D: 3 groups of rows, each row roughly a mix of its group's hidden directions; one row fits no group:
D (111 x 11):
[[ 28 -29  35  -8 -36   2  -9 -21 -18  -2 -61]
 [ -2 -15 -17   4  -2 -35   4 -17 -35 -22  71]
 [  0   2 -21 -54  43  -8  14 -18 -53   6  12]
 [ 40   4 -13 -27  -2   7  -6  68   3 -17 -36]
 [ 31 -24 -19  -9  -9 -14  17  24  -7  63  42]
 [ 22 -17  35 -66   9  33   4 -20  -7 -29  11]
 [ 22   8  54   7 -26  29 -17 -29  -5 -10 -51]
 [ -8 -17   9 -29  -5  47 -53 -32  10 -32 -18]
 [ 18 -12 -14  38  11  72  20  10  26 -17  -1]
 [  8  23 -30 -56  33   8  32 -18 -37 -15 -13]
 [-11  -2 -10 -42   2  63   2 -48  -9 -12  19]
 [-11  39 -17  39  34 -11 -35 -20 -42  14  22]
 [-16  -2  11   9 -25   4 -62  48   1 -26 -30]
 [ -3  44  13  30  48  25  25 -15  40  21   1]
 [ -5 -21  10  47  31 -32 -18 -43  29 -29  13]
 [ 16  25  11 -41 -47  19 -33  28   6 -16 -38]
 [  1 -20 -20 -22   3  32 -11  26  44 -50  37]
 [  1 -19 -17 -16  -5  34  62 -13  37  28  25]
 [ 28 -19  39  30 -46 -12  -4  -4  29  32  33]
 [ 44 -22   1 -31 -18  -4  25 -36 -34  38 -25]
 [-19  52 -51 -34  11  -6   3   4 -11 -40 -11]
 [ 26 -10  22  27  -4  11 -17  54  23 -28 -46]
 [-16 -55   8  22  28  18  -9 -33  12 -46 -20]
 [-46  38  16 -11 -14 -18  13   0 -21 -18  58]
 [ 54 -44   2 -29  12  15  -2 -14  18  20 -43]
 [ 12 -51 -14  50  27   9  19   3  36  29  -1]
 [-24 -27   6  -3 -21 -25  10  -5 -38  -8 -69]
 [-24  -9 -20  -4   8 -58 -16 -10  -9  55 -29]
 [ 17  -4 -19  40  13 -18  20 -29  33  43  43]
 [-41  17 -30  37  12  27 -26  23   7 -47 -17]
 [ -2  21  -2  17  -5  16  25   8  54  -9 -64]
 [  4   6  43  -8 -25  45  35  -9 -30 -39 -24]
 [-26 -39  42 -20 -14 -57  -2   9 -13 -12 -24]
 [-11 -41   9  60  17 -14  26   6  20  41 -11]
 [ 54 -14   6 -46   0  34 -18 -11  -1 -21 -39]
 [  3  -7  11 -43  39  22 -48 -14 -20  11 -42]
 [  9   5   8 -55 -40  -5 -45 -12  11 -37 -18]
 [-19 -49  21   0   7   3  20  38 -58  10 -15]
 [-12 -60  -8 -22   4  16  35   3  28 -36  32]
 [-66 -28 -40  27  12  11  31  -4  -5   1   8]
 [ 27  41 -25 -22 -38  15 -10  34  40  27   8]
 [ 52   9  25  -2 -15  29  26  14  47  -6  36]
 [ 11  20  -3  -5 -50   9 -25  25  40 -15 -51]
 [ -5  -5  52  11 -22 -39  12   8 -14  31 -51]
 [-12  -2 -12  48  22   9  71  17  12  16  -6]
 [ -5 -41  11  -3  34 -47 -16  31 -44 -13 -17]
 [-23  17 -70  36 -12   2  -8   2 -25 -26 -16]
 [ -3 -43  18  33 -15  19  29  -4 -13  18  60]
 [ -2 -17 -37  32 -45 -31  43  22  21 -18   7]
 [ 27  43  16  37  21  28  11 -44  34  -5 -12]
 [ -5  -8 -27 -18  35   8  59   4 -48  23   1]
 [ 19 -18  34  16  -6 -15  33  37  -9  63   0]
 [ 10 -47  36  66   4 -11  -7   5  14  -3 -21]
 [ 25  21  31 -54  -1  40   3  -1  34  33  -1]
 [-20 -52  -4 -29  38  48  -3  -6  16 -26  13]
 [  6  31  37  30   7 -18 -53  13 -35 -26 -16]
 [-46 -41  31  41  37  14   7  -3 -12  16 -18]
 [-21  39 -19   6  -4 -40 -36   3 -15  46 -35]
 [  9 -62  32  11  27 -37  18  15 -27  17  -9]
 [ 24  62  -9 -42 -31 -16 -24   1   7  25   6]
 [ -2   8 -11 -43 -53 -12 -18  -6  -9 -45  39]
 [ 14 -22  25   3 -18 -69 -11  25  26  23 -20]
 [-18 -35 -15  25   1 -19 -11   0 -27   2 -72]
 [-11 -23 -11  58  36 -11  47  -9  20 -16 -15]
 [ 32 -54  48  17   3 -12 -13  -2 -30  27  18]
 [ 15 -48  39   9  -2  -7 -11  -1 -26 -27 -56]
 [  1 -43  -6 -12   5 -45  38 -18 -23 -41  27]
 [  3 -15  14 -16 -38 -44 -27  46 -34  -8  27]
 [-15  22 -19  43  29   3  35 -53  28 -10 -14]
 [ 21  36 -14 -29  -8  45  28 -15  15  -3  53]
 [-44  -4   2  37  40   8  32 -21 -12 -37 -29]
 [-23   7   7  -3 -14  16   4   2  -3 -46 -75]
 [ 11  43  -8 -61   1  -7 -45   5 -16   6 -26]
 [ 16  35  19  12  -5   3 -53 -14  51 -33  13]
 [-27 -43   0  39  33   8 -26   3  -2 -47 -27]
 [ 20 -54 -40 -17  13 -31 -19   2  19 -36  21]
 [  2 -35  28 -14 -35  -3 -52   2  15 -43 -24]
 [-34   1  -6  17 -43  40 -17  31  17 -48  -6]
 [-20  48 -12  26  -5  34  15 -20 -51 -27  12]
 [-43  -7 -48 -21 -16   2  -2  -7 -27  -7 -56]
 [ 11  33 -29 -18 -31  11  -5  31  36 -20 -52]
 [  0 -71  21 -13  19  -3  43 -20 -21  -9   7]
 [-19  -5  -7  57  48  -5  33 -38  14 -10   4]
 [-21 -20   3 -24   2 -19 -23   1 -17 -62 -48]
 [  3  40  35 -29  11 -15   3 -19  -3  38  55]
 [ -3  42  -5  17  11  32  44 -53   2  29   2]
 [ -9 -38   9  -9   5  35  25  18  42 -37  42]
 [ 39  23 -28  10 -55  12  31  15   9 -33 -16]
 [ -4  20   3  25 -54  36  36  12  37  14  24]
 [-24  15 -23 -35 -21 -18 -17 -39  12 -45 -40]
 [-21  12 -27  48  29  42  42 -22  18   1   9]
 [ 17 -58  26 -14 -13 -37 -43   5 -18 -22 -12]
 [  7 -12   3 -33  -4  -3  12 -16 -47  23  66]
 [  8 -22  21  50  17 -23 -36   6  41 -39  -3]
 [-16 -40  11  20  19  55  40   3  22 -20  25]
 [-13 -38  22  37 -16 -28 -27  56 -16 -15  -1]
 [-16 -43  41 -50 -20  -5  22  -1  -2  -7 -41]
 [-42 -13  46 -39 -22  14  15  20  15   7 -41]
 [ 23 -13  23  -9 -15  -6 -49  41  14 -42 -35]
 [-28 -55 -25 -37 -19 -10  38   2  26   8 -19]
 [ 19 -14  40  61  34  19  18  -3  -4  24  24]
 [  7 -25  29 -53 -17 -22 -30  34 -40   5  -8]
 [-11 -22  43  58  -7  21  10  13  -7  42  19]
 [  2  10 -53 -62  -8 -26 -13  13   5 -29 -14]
 [ 36 -10  -3 -24 -27  -4  -7  26  -7  58  44]
 [ -5  -2   4 -12 -18  53 -44 -29 -12   4  50]
 [ 22  35 -46  26   8 -10 -13 -22 -35 -24  42]
 [ 32   2  20 -32  20  10  21 -25  -6  68  -3]
 [ 15  -8  38 -40  14  -2 -24  23  50   3  41]
 [  4  58 -46  19  27 -14  12 -32  11   5  27]
 [ -8 -54  11  35   2 -25   8 -19  -5 -24 -53]]

one row of each group, then the others: which group is each in?
[-22   0  31  60  39  18  18 -25  -3   7  32] => (22)
[ 17  -1  10 -31 -67 -15 -15 -17  13 -25  39] => (28)
[ 13  -3  -7 -32 -35  35  64 -14   7 -22  16] => (106)

[  3 -16  24  48  36  31 -28  -2   7  49 -14] => (28)
[ 29 -48  45  -5 -20 -25  32   6  -3  39   8] => (28)
[ 22 -25 -29   3  -1 -57 -29 -18  43 -11  23] => (22)
[ 10  53  -2  10  -5  47  21 -31 -45  -9  10] => (106)
[ -7  23  -7 -47  -1  -2  37  49 -31  20 -28] => (28)
[ -9   9 -22  32  18  24  64 -27   9  12  34] => (28)
[ 18  -8  21 -16  30 -10  30  16   3  39 -64] => (28)
[ 15  -5 -20 -58 -36  -7   7  19  52  11 -14] => (106)
[ 34   3   4  -6  21   1  19 -61  -9 -23 -50] => (22)
[ -2   2   1 -47  -6  61 -23 -47   0  -6  11] => (28)
[-17 -20  17  56  -3  19  30  10   1  -4 -57] => (22)
